Some points, each followed by its number:
np.array([-0.31, 0.33, 1.22, 0.68, -0.96, -0.31, -0.10, 1.05, 0.62,
          -1.09, 0.50, -0.08, -0.69, -0.71, 0.28, -0.17, -0.69, 0.63,
          0.82, 0.31, 0.19, -0.27, 0.34, -1.36]) 0
np.array([-2.05, 0.31, -0.78, -0.60, -0.68, -0.65, -0.70, -0.16, -0.70,
          0.09, 2.17, 1.06, -1.65, 0.61, 0.61, -1.02, -0.69, -1.68,
          -0.06, -0.27, -0.41, 1.37, -0.56, 0.85]) 1
np.array([0.20, -0.68, 0.49, -0.62, 1.20, -0.47, 0.75, 1.39, -0.30,
          0.22, 0.05, -0.62, 0.54, -0.40, 1.14, 0.58, -0.15, 0.80,
          -0.21, -0.55, 0.44, -1.13, 0.43, 0.03]) 2
np.array([-0.36, 0.34, 2.25, 0.06, -0.83, 1.04, -0.66, 0.58, -2.97,
          -1.16, 0.29, 0.47, -1.35, -0.15, 1.15, 0.46, -0.21, 1.97,
          0.27, -0.61, -0.54, -1.15, 2.39, -0.75]) 3
np.array([0.47, -0.09, 1.53, -0.50, -0.01, -0.31, 0.78, -0.13, -0.34,
          1.09, 0.88, -0.53, 0.94, -0.44, 0.42, 0.76, 0.26, 0.02,
          0.54, 0.17, 0.76, -0.05, 0.03, 0.24]) 4
np.array([-1.93, 0.29, 0.58, 0.91, -1.64, -0.24, -0.33, 2.37, -1.04,
          -1.71, 0.10, -1.31, -0.36, -0.18, 0.13, 0.08, 0.06, 0.82,
          0.48, 0.73, -0.50, -0.28, -0.14, -0.69]) 5
np.array([-4.07, -0.40, -0.63, -0.88, 2.25, 1.33, -0.19, 2.39, 1.15,
          -0.42, 0.05, 0.95, -4.03, -0.34, 0.34, 0.09, -1.23, 2.19,
          -0.16, 0.81, 1.20, 0.80, 1.20, -0.12]) 6
np.array([0.59, -0.62, -1.57, -1.03, 0.98, 0.29, 1.37, 0.26, -0.21,
          0.93, 0.48, 0.46, 0.29, 0.85, 0.03, -0.60, 0.23, 1.13,
          0.90, -0.94, 1.13, -0.17, 1.43, -0.64]) 7
np.array([-0.20, -0.51, 1.29, -0.38, -0.33, 1.69, -2.00, 0.71, -1.03,
          -0.37, 0.71, 0.32, -1.48, -0.28, 0.09, -0.67, 0.07, 1.35,
          0.00, -0.80, -2.43, -0.88, 1.09, -0.10]) 8
np.array([-0.25, -0.87, -1.05, 0.24, -0.12, -1.23, 1.68, -1.59, -0.90,
          1.48, 0.33, -0.32, 1.93, 1.13, 1.21, 1.43, -1.05, -1.74,
          1.67, 0.51, 1.28, 0.93, -2.00, 1.36]) 9
np.array([0.40, -0.42, -0.07, 0.26, 1.33, 0.41, 0.88, -0.53, 0.95,
          0.16, -0.31, 0.73, 2.18, 0.49, 1.37, 0.65, 0.27, 0.31,
          -0.07, -1.41, 1.00, -0.05, -0.29, 0.36]) 10
np.array([-0.43, -0.41, 0.84, -0.07, -1.13, 1.00, 0.86, -0.16, 0.29,
          -1.43, -1.00, -0.03, 0.26, -0.68, 0.05, -0.39, 0.56, 0.49,
          0.70, 1.00, 1.23, -0.95, 0.24, -0.46]) 11
np.array([1.79, 0.51, 0.54, 0.59, 0.11, 0.51, -1.02, -0.36, 0.23,
          0.26, -0.32, 0.10, 0.60, -0.43, -1.59, 1.34, 1.61, 1.47,
          -0.21, 0.20, 0.41, 1.60, -0.51, -0.07]) 12
np.array([-1.15, -1.57, 0.10, -1.40, 0.88, -0.15, 1.02, 0.91, 0.16,
          1.39, 1.05, -0.28, -0.99, 0.36, -0.55, 1.49, -0.58, 1.11,
          0.34, 1.01, 2.25, 0.39, -0.21, 1.29]) 13
np.array([2.08, -0.71, -1.68, 0.14, 0.39, 0.36, 1.18, 0.00, 1.03,
          2.68, 0.34, 1.66, -0.19, 1.19, -1.30, -0.48, 0.72, -0.74,
          -0.25, -0.01, 0.55, 0.86, -0.83, -0.22]) 14
np.array([-1.97, -0.13, 0.18, 0.63, -1.03, -0.23, -0.54, 1.07, -1.07,
          -1.04, -1.04, -0.89, -1.22, 0.61, 0.24, -0.34, -0.38, -0.28,
          -0.65, 0.93, 0.98, -0.38, 0.13, 0.42]) 15
np.array([0.45, 0.67, 0.65, 1.05, 0.41, -0.53, -0.22, -0.01, -0.23,
          0.65, 0.61, -0.19, -0.20, 1.32, -1.19, -0.96, 0.91, -1.16,
          -1.16, -0.14, -0.67, 1.23, -1.13, 0.60]) 16
np.array([-0.22, -0.14, 1.04, -1.32, 1.30, 0.72, -1.27, 1.30, 0.17,
          -0.33, -0.55, 0.24, -0.79, 0.54, 0.69, 0.03, -0.33, 0.36,
          0.41, 0.41, 0.23, 0.11, 1.35, -0.90]) 17
np.array([0.53, -0.96, 0.07, 0.28, 0.43, -0.58, 0.49, 0.16, 0.26,
          -0.20, -0.25, -0.21, 1.50, -0.02, -0.02, 0.74, -0.75, -0.62,
          -0.14, -0.18, 0.92, 0.01, 0.26, -0.77]) 18
np.array([-0.29, 0.35, -1.74, -0.35, 0.52, -1.49, -0.41, -0.21, -0.47,
          -0.08, -0.14, -0.74, 1.51, -0.48, 0.03, -1.27, 0.45, -0.95,
          -0.87, -0.62, -0.33, -1.76, 0.60, -0.18]) 19
np.array([0.70, -0.05, -1.40, -1.07, 0.51, 0.89, 0.74, 0.63, 1.83,
          0.82, 0.16, 0.20, 2.20, -1.06, -0.32, 0.13, 1.22, 0.17,
          0.38, -0.67, -0.18, -1.24, 1.69, -0.36]) 20
np.array([1.39, 0.53, 0.74, -0.59, -0.49, 1.38, -0.10, -0.64, 0.24,
          0.25, -0.20, 0.51, -1.52, -0.85, -0.89, 1.12, 1.85, 1.38,
          0.13, -0.25, -3.08, -0.10, 0.33, -1.36]) 21
np.array([-2.72, 3.72, 0.71, -2.04, 0.23, 1.03, -1.38, -1.02, 2.26,
          -1.66, -0.70, 0.67, -1.61, 0.68, -4.43, -1.00, -1.06, 0.70,
          0.85, 1.48, -1.81, 0.79, 2.17, -2.75]) 22
New points follow, each followed by the numbers of its three nearest points above by angle, seen from the average point of the numbered points, smallest number first.
np.array([-0.60, -0.22, 0.99, -0.29, 0.44, 0.13, 0.74, 0.27, 0.58,
          0.12, 0.07, -0.58, 1.27, 0.91, 2.05, 0.13, 0.27, 0.61,
          -0.33, 0.30, 0.43, 0.09, -0.05, -0.54]) --> 2 4 10
np.array([0.98, 2.07, -2.18, 0.38, 0.68, 1.25, -3.53, -0.70, 0.21,
          -0.26, -1.04, 1.60, -1.94, 2.35, -2.78, -2.41, 1.16, -0.18,
          -1.72, 0.03, -3.01, 0.44, 1.81, -0.92]) --> 16 21 22
np.array([-0.29, 0.12, -0.78, -0.19, 0.27, 0.48, -0.80, 0.48, 1.95,
          -0.96, -0.55, 0.27, 0.25, -0.80, -1.60, -0.72, 0.17, -0.35,
          -0.51, 0.64, -0.62, -0.09, 1.75, -0.86]) --> 19 20 22
np.array([-0.52, 0.82, -0.65, -0.27, -0.04, 0.25, -0.34, 0.39, 0.54,
          -0.50, -0.33, 0.02, -0.08, -0.68, -1.29, -0.70, -0.04, -0.32,
          -0.57, -0.24, -0.68, -0.50, 0.81, -0.89]) --> 19 20 22
np.array([-1.38, -0.35, 1.12, -0.41, -0.32, 1.12, -0.66, 1.46, -0.82,
          -1.70, -0.14, -0.64, -1.65, -0.75, 0.62, -0.44, 0.08, 0.17,
          0.73, 1.02, 0.16, -0.48, 0.94, -1.16]) --> 0 3 5
np.array([0.81, -1.28, 0.19, 1.44, -1.70, -0.66, 1.97, 0.48, -1.39,
          0.14, 0.26, -0.75, 0.52, -0.15, 1.45, -0.30, 0.09, -0.49,
          -0.95, -1.00, -0.31, -0.48, -0.66, 1.19]) --> 2 4 9
np.array([0.61, 0.95, -2.85, -0.20, -0.50, -0.28, -1.21, -0.90, 0.36,
          1.51, -0.11, 0.55, -0.44, 0.20, -1.79, -2.42, 0.05, -1.28,
          -0.55, -0.15, -0.65, 0.81, -0.36, 0.62]) --> 14 16 19
np.array([-0.05, -0.33, -0.35, -1.03, 1.12, -0.04, 0.56, -0.35, 0.93,
          0.45, 0.20, -0.28, 0.44, -0.49, 0.02, 0.89, -0.32, 0.53,
          0.76, 0.46, 0.17, 0.31, 0.29, -0.56]) --> 10 18 20
np.array([0.72, -0.26, 0.56, 1.00, -1.19, -1.89, 1.36, -0.69, -0.77,
          0.06, 1.21, -0.61, 1.91, -1.09, -0.35, -0.46, 0.76, -1.32,
          -0.79, -1.59, -0.78, -0.71, -1.30, 0.87]) --> 4 16 19
np.array([0.31, 1.57, 1.36, -1.46, 1.16, -0.19, -0.44, -0.81, -0.02,
          -0.48, 0.44, -0.57, 0.05, 0.78, -0.26, 0.02, 0.15, 0.83,
          0.12, 1.75, -1.55, -0.01, 1.00, -0.90]) --> 17 21 22
np.array([0.63, 0.65, 2.34, 2.09, -2.12, -1.08, -1.07, -1.72, -2.18,
          -0.61, 0.41, -1.36, -0.68, 0.28, 1.41, -0.04, -0.08, -1.85,
          -1.80, -0.42, -1.19, -2.45, -1.78, 0.85]) --> 15 16 19
np.array([-1.52, 1.42, -0.56, -0.48, 1.96, 1.03, -0.66, 0.11, 1.25,
          -0.10, -0.99, 0.58, -0.07, 0.14, 0.78, -0.53, 0.31, 1.20,
          -0.80, -0.22, -1.79, -1.41, 1.78, -0.69]) --> 17 20 22
np.array([-2.01, 0.06, -1.52, 0.97, -0.02, 0.76, -0.53, 0.29, -0.37,
          0.83, 2.08, 1.97, -2.13, 0.69, -1.08, -2.13, -1.34, -0.18,
          -0.75, -1.56, -1.57, 0.16, 1.14, 1.18]) --> 1 6 8
np.array([-0.95, -0.65, 0.01, 0.00, -0.70, -0.13, 1.83, 1.48, -0.67,
          0.08, 0.07, 0.39, -0.76, 0.18, 0.80, 1.23, -0.97, 0.19,
          1.28, 0.38, 1.24, -0.92, -2.15, 0.58]) --> 9 13 15
np.array([-1.16, -0.36, -0.30, 0.34, -0.08, 0.06, 0.82, 0.56, -1.06,
          -0.35, 0.57, -0.60, -0.42, 0.06, 1.63, -0.30, -0.76, 0.25,
          1.14, 0.64, 1.74, -0.07, -0.62, 0.70]) --> 9 13 15
np.array([1.00, 1.01, -0.61, 0.19, -0.37, 0.39, -0.35, -1.13, 1.52,
          0.54, -0.21, 1.19, 0.20, 0.61, -0.99, 0.83, -0.36, -0.86,
          0.37, -0.07, -0.81, 1.36, -0.46, -0.39]) --> 12 14 16
np.array([-0.46, 0.21, 0.09, 0.41, -0.05, 0.09, 0.46, 0.36, 0.06,
          -0.85, -0.63, -1.17, 0.07, -0.68, 0.29, 0.50, 0.28, 0.69,
          0.93, 0.86, 1.39, -0.86, -0.86, 0.01]) --> 5 11 15
np.array([0.69, -0.11, 0.56, 0.28, -0.54, 1.58, 0.60, -0.12, 0.60,
          -0.04, -0.13, -0.11, -0.30, -0.99, 0.02, 0.25, 0.82, 1.00,
          0.69, -0.24, -0.82, 0.80, 0.81, -0.06]) --> 8 12 21
np.array([-0.77, -1.05, 2.37, -0.58, -0.66, -1.47, 1.09, -0.74, -1.41,
          0.23, -0.20, -3.04, 1.29, 0.11, 2.61, 2.74, 1.01, 1.95,
          1.58, 1.22, 1.82, 0.00, -1.46, -0.52]) --> 2 4 9
np.array([-0.20, 0.60, -1.67, -0.14, 1.07, 0.43, 1.01, 0.79, 1.07,
          -0.08, -0.91, 0.19, 0.10, -0.72, -1.52, -1.03, -1.02, -1.82,
          -0.20, -0.33, 1.02, -0.41, 0.59, -0.79]) --> 18 19 20
np.array([0.85, -0.23, -0.45, -0.50, -0.97, -0.21, 1.63, 1.76, 0.54,
          -0.31, -0.66, -1.23, 0.91, -1.33, -0.93, -0.35, -0.08, 0.20,
          0.43, 0.93, 1.69, -1.08, -0.58, 0.20]) --> 11 18 20
np.array([0.28, -0.55, 2.00, -0.82, -1.48, 0.10, 0.16, 0.59, -0.50,
          -0.71, 0.32, 0.84, -0.66, 0.41, 1.04, 1.12, 0.81, 0.34,
          0.65, -0.16, -0.71, -0.29, 1.11, 1.30]) --> 3 4 8
np.array([1.28, -1.05, 0.20, -0.26, 0.08, 0.05, 0.92, -0.28, -0.51,
          0.54, 0.04, -0.71, 0.81, -0.12, -0.15, 0.14, 0.24, -0.60,
          0.61, -0.01, 0.24, 0.09, -1.14, 0.48]) --> 4 9 18
np.array([-0.77, -0.69, -0.26, 0.00, -0.42, -0.37, 0.51, -0.42, -1.74,
          1.09, 1.17, 0.35, -0.73, 1.27, -0.18, -0.08, -0.68, -0.92,
          0.37, -0.94, 0.92, 0.47, -1.93, 2.49]) --> 1 9 16
np.array([-1.85, 1.02, 0.91, -0.71, 0.72, 0.05, -0.67, 0.58, 1.78,
          -0.87, -1.50, 0.67, -0.85, 0.18, -1.05, -0.12, -0.29, 0.41,
          -0.13, 0.32, 0.06, 0.31, 0.91, -1.02]) --> 6 17 22
np.array([2.32, -0.79, -0.25, 0.85, 0.08, -0.81, -0.06, -0.22, -0.92,
          1.09, 0.30, -1.54, 0.62, -0.99, 0.19, -1.17, 0.75, -0.83,
          -0.68, -1.52, 0.45, -1.23, -0.73, 0.61]) --> 4 16 19
np.array([-1.08, 1.00, 0.58, 0.52, 0.39, -0.01, -0.61, -0.55, 0.19,
          -0.26, 0.35, 0.52, 1.31, 0.32, 0.33, 1.71, -0.96, 0.85,
          0.37, 0.30, 0.64, 0.40, 0.56, -0.28]) --> 9 10 18
np.array([-0.21, 0.28, 0.99, 1.16, 0.69, -1.22, -1.58, 0.69, 1.15,
          -0.36, -1.33, -0.33, 2.20, -2.28, 0.68, 0.73, 0.00, 0.30,
          -1.44, -1.00, -1.90, -1.00, 0.81, -2.34]) --> 18 19 20
np.array([-1.43, 0.04, -0.27, 0.92, 0.23, -0.09, -1.79, 0.98, 2.03,
          -1.68, -0.28, 0.42, 0.34, -0.14, -0.08, -1.65, -0.63, -0.27,
          -1.76, -0.08, -1.83, -1.46, 1.61, -1.53]) --> 8 19 22
